One hidden turn or mirror swaps the rows below in pairs. Which row is each named row swapped with?
The rows were stretched afterwards, more along some directions than others.
q_258: [ 36  -7  15   5 -11  -6  59  15  -6  36  20 -11  26 -20 -31   3 -12  -2]
q_982: [ 38  14  -6  22 -32 -18   1  12  -1   5   7  -7 -12 -17  11 -12 -24  17]
q_923: [ 26   2  11 -14 -16 -20  26  10 -23   1 -15  10  40 -17 -13 -13 -17  -1]
q_303: [ 18  17  -6  37 -12 -10  -7 -11   0   5  17 -24   1  -8  13 -12 -28  10]
q_948: [ 35  -9  -8 -14  12  -5  29  21  -8   9 -11   5  32 -22 -27   5  -7  -2]
q_812: [ 30  13  -6  30 -34  -9   0   6   6  12   9 -12  -8 -10   9  -7 -23  20]
q_76: [ 22  26 -12  25 -16 -23  35  14  22  12   7 -22  -5 -24   0  18 -35  14]
q_242: [ 16  30 -10  31 -18 -18  18  15   2   8 -11 -17  17 -25  -7   1 -39  16]
q_420: [ 29  27   8   4   3 -18  22   8  15  16 -14 -17  32 -28 -18  -3 -30  12]
q_368: [ 13 -29   5  -3 -20 -13  15   8  -5  30  18 -17   3 -18  -3   0 -17  -5]
q_843: [  8  21   4  24 -43  -5  13  12   9  29   5  -9   3 -15  12  -4 -35  20]
q_716: [ 25   0  -7  14 -41 -31  16   7 -16   8   6  -2  -1  -8  -2 -20 -14  11]
q_534: [ -1 -15  -3  10  -8 -10   8   7   6  36  17 -23  18 -25   4  -4 -31  -8]
q_440: [ 14   9   5  17  -3 -11 -29  15  12  27  15   0  25 -32 -15 -29  -3   2]
q_953: [  8  16 -13  18 -10  -9  31  19  13  17   3 -25  18 -26  -4  14 -35   1]
q_921: [  6  29   3  33 -36   4  18  10  -1  28   0 -14  21 -16   8 -10 -43  19]
q_149: [ 43   3 -15   4 -45 -31  23  18  10   7  11  13  -8  -9 -11  -8 -21  16]
q_957: [ 23   5  11  -4 -20 -30  -5  11  -8  30   6   4  18 -28 -30 -22   3  -1]
q_84: [ 26  27  -5   6   6 -22  12  17  21  10 -11  -8  28 -27 -18  -7 -26  14]
q_323: [ 26   8 -12  21 -17 -12 -15   2   7   0  13  -6 -13 -12   9  -6  -9  13]
q_509: [ 34 -24   2  -9  -7 -21  63  15  -3  19  24  -2   5 -20 -29   2  -5 -10]
q_800: [ 20  15 -11  14 -21 -16  38  23  16  11   1  -9  -1 -25  -3  18 -36  13]
q_360: [ 28  32   7  13  -3 -25  20 -14   2   5 -15 -24  28 -13 -22 -12 -25  16]
q_777: [  5  28   2  31 -23  -7  35   5   0  29   6 -21  17 -14  18  -2 -46  10]
q_384: [ 31  29  -1   1  10 -17   8  20  23   8 -13 -12  24 -40 -13  -2 -20  11]
q_246: [ 20  21  -3  19 -21 -11  33  19  18  20  13 -18  -9 -26   1  18 -32  14]
q_764: [ 39  13 -15  18 -28 -31   0  15   0   4  13  -2  -8 -25   7 -19 -22  12]
q_576: [ 17   3  15  -8  -6 -11  11  17 -21  19  -1   6  42 -26  -7 -17  -9 -11]
q_345: [ 24  10  12   7 -17 -28  -9   0 -21  24 -18 -11  36 -17 -20 -35 -12   7]
q_574: [ 22  -4   1  15  -6  -3  52  18   4  44  25 -14  21 -27 -16   1 -29  -8]
q_94: [ 14   1  12  -9  -2 -11  15  11 -18  10   6   0  41 -16 -10  -4  -3  -8]
q_154: [ 30   5   2   1   9  -6  25  20 -21  23 -20  -5  38 -26 -19  -6 -29  -5]
q_753: [ 29   5   6   6  -6  -5  64   4  10  32  14 -15  17 -17 -31  10 -19  -4]
q_605: [ 19  29   9  11   8  -7  19  -2   4  21 -10 -36  44 -17 -17  -3 -33   5]
q_539: [ 28  17   6   3 -11 -17 -11  10  14   6 -22 -13  24 -28  -6  -8 -12  22]
q_189: [ 35  16  -2  15   6  -1  22   8 -20  15 -30 -12  41 -19  -8  -8 -37   7]
q_465: [  6   5   4   8   5 -11 -27   7   0  13   0   0  36 -26 -23 -22   2  -3]
q_741: [ 32  15  -9  31 -27 -18  15   3  -9  14   3 -15  -2  -6   7 -20 -32  15]
q_932: [ 25 -27   3  -6 -14 -12  56  15  -3  25  21   8  15 -15 -38  -2   0  -3]
q_364: [ 29  -5 -15  -4  -1  -1  27  21  -7  17 -23   7  29 -23 -16  -5 -27   3]
q_298: [ 22   0  13  -5 -17 -19 -14  14   1  27  -2   6  19 -29 -28 -25   4   3]
q_97: [ 21   6   5   4 -12 -10 -22  12   7  22 -10   6  28 -22 -23 -28  -3  10]
q_931: [ 27  -2   4  -4  -7 -25   0  15  -7  17 -10   4  29 -22 -36 -23   9   3]
q_201: [ 26  19   9   6  -6 -11  -1  -4   3   6 -27 -26  33 -23 -15  -3 -12  20]
q_528: [ 31  13   3   6 -28 -25  -4  17   9  39 -11  -1  28 -27 -28 -17 -26   7]
q_918: [ 19  -1   0  -8   7 -19  10  14   9   5 -16 -13  32 -25 -18   3  -5  10]
q_151: [ 37   9 -16   9  11   5  21  32   7  12 -21  -6  34 -27 -20   4 -36  10]
q_291: [ 10 -15  15   4 -29 -14  24   1 -13  39  -1 -24  18 -18 -12   0 -37  -1]

q_323 swaps with q_440
q_291 swaps with q_923
q_303 swaps with q_465
q_364 swaps with q_258
q_574 swaps with q_948

